[ 1.80  3.53  1.28 -2.99 -3.28] : B
[-2.37  4.56  0.89 -3.79  0.34] : S
[ 1.80  1.28  3.53  2.57 -3.64] : N
[-3.06  7.40  2.37 -3.23 -0.61] : P
[ 4.56  0.89 -3.77  2.64  2.53] : X
start: [1.80 3.53 1.28]
B, 1
start: [ 4.56  0.89 -3.79]
S, 2
start: [ 2.37 -3.23]
P, 3
find: [-3.77  2.64  2.53]
X
start: [ 4.56  0.89 -3.79  0.34]
S, 2
find: [-3.77  2.64]
X

[ 3.58 -1.97  2.97 -8.61 -1.68 -4.40  4.11 -2.04 -7.22  0.49  3.04 -0.80
  0.91] : U
[ 3.58 -1.97  2.97 -8.61 -1.68 -4.40  2.01  2.93 -5.70  0.57 -0.79 -0.80
  0.91] : D
[-0.80  0.90  2.97 -8.61 -1.68 -4.40  4.11 -2.04 -7.22  0.49  3.04 -0.80
  0.91] : L
find: [ 3.58 -1.97  2.97 -8.61 -1.68 -4.40  4.11 -2.04 -7.22  0.49  3.04 -0.80
  0.91]
U
find: [ 3.58 -1.97  2.97 -8.61 -1.68 -4.40  2.01  2.93 -5.70  0.57 -0.79 -0.80
  0.91]
D
find: [ 2.01  2.93 -5.70  0.57 -0.79 -0.80  0.91]
D
start: [ 2.97 -8.61 -1.68 -4.40  2.01  2.93 -5.70  0.57]
D, 3

[-2.23 -2.45 -2.29 -0.96 -1.28 -1.60 -1.72  4.08  0.32  5.15  3.69 -2.44
  1.40 -1.18 -2.35 -1.99] : V
[-0.04 -3.27  2.98  0.02  0.25  1.00  1.80 -4.80 -3.68 -4.04 -3.68  1.99
 -4.66 -0.94  2.07  0.95] : Z
[-2.23 -2.24 -2.87 -1.11 -2.07 -2.48 -1.61 -2.25 -0.25 -1.68 -1.15 -2.28
  2.92 -1.54 -2.66 -1.07] : R
[-2.72 -2.52 -2.86 -1.05 -1.54 -1.51 -1.98  2.45  0.58  2.54  2.79 -2.61
  1.91 -0.81 -2.21 -2.71] : W
[ 0.05  0.42  0.21 -0.38  5.27  4.13  6.41  3.04  5.81  5.48  1.53 -0.37
 -2.46 -0.88 -1.52 -1.81] : A
[-0.28  0.37 -0.91  0.05  0.42  0.19 -0.38  5.27  4.13  6.41  3.04 -0.06
 -3.27  0.02  0.02 -0.86] : G
start: [ 0.05  0.42  0.19 -0.38  5.27  4.13  6.41  3.04]
G, 4
start: [-0.06 -3.27]
G, 12
find: [-1.15 -2.28  2.92 -1.54 -2.66]
R
find: [-3.27  2.98  0.02  0.25  1.00  1.80 -4.80 -3.68]
Z
find: [-4.80 -3.68]
Z
start: [-0.37 -2.46 -0.88 -1.52 -1.81]
A, 12

[ 8.20  7.62  0.13 -0.09] -> T
[0.36 7.62 0.13 4.96] -> K
[ 8.20  7.62 -0.09  0.13] -> C
start: [7.62 0.13 4.96]
K, 2
start: [0.36 7.62]
K, 1
start: [ 0.13 -0.09]
T, 3
find: [ 8.20  7.62  0.13 -0.09]
T
start: [0.13 4.96]
K, 3
start: [ 7.62  0.13 -0.09]
T, 2

[ 0.71  5.04 -1.38 -1.76  1.14  5.31  0.11] : bovep
[-1.89 -1.04 -4.77 -3.00 -2.15  0.26  4.03] : Zemu
[ 2.33 -4.55 -0.70  0.31  0.51 -3.45 -0.44] : zuki
[ 3.45  1.42 -0.29  4.08 -4.36  4.20 -1.12] : Gozir
[ 3.45  1.42 -0.29  4.08  3.98 -3.77 -5.77] : mizev
[ 1.68 -1.10  1.07 -4.56 -1.13 -4.69 -2.06] : Sodo
[-1.42  7.54  1.14  0.11 -1.76 -1.38  5.31] : gokib
[ 3.26 -4.55 -0.70  0.31  0.51 -3.45 -0.44] : mim
[ 1.68 -1.10  1.07 -4.56  1.50 -4.61  0.48] : Zitor
[ 0.51 -5.77 -3.77  1.42 -0.29  3.98  4.08] : Div
find: [1.14 5.31]
bovep
find: [ 1.42 -0.29  4.08  3.98 -3.77 -5.77]
mizev
find: [-4.56  1.50]
Zitor
find: [-1.38 -1.76  1.14  5.31  0.11]
bovep

[ 5.96  2.07 -0.62  5.85  1.13 -2.57 -1.69  4.23  0.87] : lete
[ 6.17 -6.49  2.77 -6.17  4.36  1.02  2.39 -1.12 -4.70] : lon
[-0.62  2.07  5.96  5.85 -2.57  1.13 -3.54 -2.08 -3.40] : sig
[-4.72 -3.74 -1.56  4.22  4.61  6.36 -5.61 -1.99 -0.26] : tukev
[-0.03 -1.67 -3.71 -0.49 -0.05 -3.81  0.11  2.11 -4.87] : finov
[-6.43 -3.58 -1.13 -1.72  1.75 -5.48  2.80  0.52 -4.16] : risu
[ 6.17 -6.49  2.77 -6.23  4.36  1.02  2.39 -1.12 -4.70] : Sut
[ 2.34  2.15 -3.75 -1.66 -4.89 -2.87  3.39  2.05 -5.44] : gabov
[ 2.91  2.90  3.76  2.90 -2.79 -2.08  1.68  1.83  4.44] : pem
[ 1.02  2.39 -1.12 -4.69  4.61  6.36 -5.61 -1.99 -0.26] : pib
start: [ 5.96  2.07 -0.62  5.85  1.13 -2.57]
lete, 1
find: [ 6.17 -6.49  2.77 -6.17  4.36  1.02  2.39 -1.12 -4.70]
lon
start: [ 2.91  2.90  3.76  2.90 -2.79 -2.08  1.68]
pem, 1

